Each row is where one point has got to under a steady rotation. How many ticks took it there?
The counts run from 0 to 1212.
[-11  -5 -24   7   6   8   6 -17  17  -2 -11  -6   3  10  21 -21 -17  19
  14  28  -8  -1 -17   8  20   4 -11   9  10  -9  -4   4 -27 -15] | 985
[ -6   8  -8   8   0 -12  34  -7   6   5 -15  -7   5   4  28   6  -5   0
  23  14  -8   8   6   9  -5   0  10   6  -7 -13 -13  -3 -10 -42] | 186
[-15   5  -3 -14 -17  24   7 -18  11   4 -11  -1  24  -8   0 -19 -15  15
 -11  -9 -21  -7 -13  -3 -16  -9 -13   6  27  -6  -6  -5 -10 -11] | 887
[ -5  26  -6  -6 -27  -3  -8  -9   6  -7 -10  15  28 -19   6   1  -2   0
   6   8 -12  11  -3  19   5  -9   0 -12 -26 -29  -9 -18  -3  -4] | 698
[ -8  16 -16   4  -2   7   9   1  14  -4  -2  -7   2  -3  12 -12  -4  20
  31  27  14 -12  18   7 -16  -3  -4  -7  -3 -13  -8  18 -22 -22] | 716
[ -2  -4  -2  -8  -1   4  22 -18  10   6 -14   1  23  -8  11 -15 -21  -5
 -12  16 -19   9  -5  15  14  18   1   1  17  -8  10   8 -40   0] | 287
[-18   0  -8 -13 -20  17   7 -14   1  11 -16 -17  21 -19  13   5  14  13
   4  16   4  10   7   4 -22 -16 -18  -4  12   5  17  -9  -7 -14] | 660
[ -5  23  -6  -1   8  13  28 -12  19   8 -11   6   8   8   7 -26  -1  30
  13  11 -11   5  19  21   6  12   6   4  -4   0 -13   5  -8 -15] | 1098
[  3  38   4 -19  -8   0  17   2   5  17 -13  -1  17 -16  16  -6   6 -12
  -4   7  -9  11  -3  26  -1  13  -6  -7   5 -21   4  11 -24   2] | 816
[  5  26  -9  -5 -21  -2   4 -15   7   4 -21  14  21 -18   9  -4  -1  -3
  -7  -5 -12  13  -7  26  -1   2  -8  -5 -29 -29  -3 -12   2  -3] | 697
[-24   0   2  -1 -10  28  -8   9  30   8  -2  -7 -12   5  15 -20   3  19
   9  20  -2  27  -6  22  -2  -4  10  -2   3  -7   5 -10  -8 -13] | 257
[  8   9 -10 -16 -13 -10  23 -12  -5  13 -21 -15  14  -2  21  -6  14  14
  -7   3  -8   9 -22  26  -3   4 -12  14   6 -18   5 -17 -14 -12] | 392
[ -8  43 -10   2   4 -12  23   4   0   7 -12  -5  16  -3  29 -17   7  21
  -3  -3 -11   6  -6  15   9   8   3   9  16  -5  -5   3 -14 -22] | 881
[-12  26  14 -16 -29  12  -1  -9  29  -5  -8 -10  23   0  16 -19  -5  21
  -2 -10  -3  16  13  20  -7  -6   4   0   2  -4   5  -7  -6  -7] | 890
[-39   0  -4 -14 -23   9  -8  -9   2  11  -8  -5  25  -2  15   1   2  -1
   8  16   0  -1  -2  25   7  -7  -6 -16   6  -5  -6   7 -24 -22] | 930
[  7   5 -17  -6   9  18  31   2   0  17 -12  -3   4 -26   8  -3   3  17
  15   1   6  -2 -14  23  -9  16   7  17   5  -5 -10  -8 -17 -22] | 871
[ -4 -16 -28   3   4  14  -5  -9  14  13   2   2  -4  -9  18 -24 -19  10
   3  15  -8   1 -25  19  -5  14  13  -7  -9 -16  -4  14 -19 -12] | 375
[-15   1 -14  -2 -30  20   1 -12  28  -6 -12  10   7   1   8  -8 -10  15
  16  22 -11  10   1 -11 -31  -8  -1 -11   2  -2  -5   6  16  -9] | 572
[ -9   2   0  13  -3  -3   7  -6  28   6  10  -4  18 -20   9 -30  -6  22
 -15  11  -7   3  27   3 -19  -5   9 -13   4 -14  10  13 -16 -12] | 628
[ -9  18 -23  -5 -14   4  -8 -12   1  -3  -7 -20   2  -2  37  -8  -1  18
  10  11  -3  21 -13  17 -17  -6   2  -6 -15  -1  16  12  -5 -14] | 650
[-32   1  -4  -2 -10   3  16 -11  14   2 -10  22  22  12  10  -9 -20  10
  10  25  -9  15   6  14   7  10  27   1   2   5 -13   5  -2 -16] | 297
[-32  18   2  -1   2  27  -4   5  26   7   7  -1  12 -15   7 -16 -11   4
   5  21   0  34 -11  15  10  -5   6  -7   2   4   4 -11  -8 -14] | 1018
[  9  13  -9  13  -7  -7   9 -23  45  -4 -10  -5   6  -4  15 -10 -11  26
  17  19  -3   8   8  -6   1  -4  -9   2  -6 -10  -1   9   6 -19] | 835
[ -8   1 -19 -12 -13   1  19  -7  -9  10  -6  15  15 -14  11 -11  -9 -17
   2  28  -9   0  -4   7  -9  12   2 -14   4 -24  -3   0 -41   6] | 438
[-18   8 -24   7 -11  10  16  -8 -20   4 -16  10  18 -15  27  -2   1   1
   5   5   2 -12 -21  10  -1   2  -2   5   5 -14 -11 -19 -27 -15] | 655
[  0  15  -1 -18   4 -11  12   0  15  -5 -13  -1  22  -4 -13   2 -10   8
   7  34 -19  22   6  20  13  -6 -11   3  10 -22  -7 -10 -12 -18] | 1091
[-12   9 -11  18  -4  19   1   4  24   0  -5   5  -3 -21  15 -29 -16  10
   1  15  21  14 -13  12 -11  13  12   8 -12 -11  12  15 -14   0] | 639
[-10  18  19   2 -18  17  11 -22  29  14  -2   0  16   1  21 -24  -9   5
   0 -10  -7   3  20  10   2  -2   2  -9  -7 -12  -3  -7 -25  -9] | 1162
[ -8  -5 -18 -13   4  14   5   9   2   5  -9   2  -2 -14  -7 -12 -10  -6
  -5  24  -7  16 -26  24 -13  -3  -6  11  -1 -36   0 -10 -22 -15] | 863
[-12 -12   5  -4 -29   0  21 -13  20  10 -16   7   8  11  13  -7 -14  -2
   7   7   5  10  -5  25  -1   0  10  19 -13 -24  -5 -21 -13 -10] | 785
[-25  -9  -5   7 -11   9  18 -16  18  -4 -13  10  17   0  14  -6 -19   9
  10  23  -9  18  11  11  -1  10  22  -6  -2  11  -3  12   0 -25] | 298
[-10  14  -9  -5  13  19  13   3  23   2  -6   3   8 -14  -9 -28 -19  14
   2  17  -4   0   3   9  -9   6  -5   0  19  -7  -3  34 -18 -15] | 1095
[-14   6   6   2   0  11   2  -9  22  29   8 -18   7  -5  26 -27   5  11
 -14 -13 -10   8  -3  23  -6  -5   6  -5  -1 -17   7  -1 -25 -16] | 1009
[  5  13  -2   8 -10  23   7 -10  20   3  -2 -19  -6 -18  24  -4   3  15
  19   0   4  22  -5  -3 -18 -12   4   2 -17  -7   0 -25  -1 -28] | 531
[  8  17  -6   5 -19  -9  17  -2  16  -1 -17   8  17 -16  13  -4 -10   7
  -2  -2 -23 -19 -13  -2  -3  19   6  -3  23 -27 -18   1 -19  -7] | 350
[ -7  -4 -14 -18 -34  26   7 -28   6  -3 -22  10  31 -13   4  -8 -18   3
   0   5  -8  -6 -13  -3 -11   2 -14  -3  16  -1  -4  -2 -10   2] | 1039
[ -8  26   2   7   7   3  26  -8  29  32   1   1   2   7  16 -16   6  11
  13   7 -13   7  12  14   3   6   7  -2   1  -7 -17   3  -1 -26] | 946
[-30  -1 -19  -6 -17   2   7   8  -6   4 -24   9   4  12  18 -10   5  21
   3  11 -18   5 -18  26  -6  12  14   8  13  -3 -11   1  -1 -25] | 993
[-12   1  -4   4 -13  -1  10  -4  30  20   1 -13   1   5  12 -27  -8  12
  -4   8  21   8 -14  19  -9 -15  -9  23  -4 -21   7   1  -8 -14] | 520
[ 18  -8 -16 -19 -19  -6  18 -11   5   5  -6   7  15 -15  -4   1 -13  -1
  18  33  -2   1   0   9 -15   3  -8  -1  -8 -33  -6 -10 -22   2] | 709
[  4  17  -8   1 -22  -7  -1  -1  20 -17  -7   5  18 -22  17   3 -13  18
   6   8 -12  28 -13   8  -8   4  26   1 -10 -15  -4 -22  12 -10] | 154
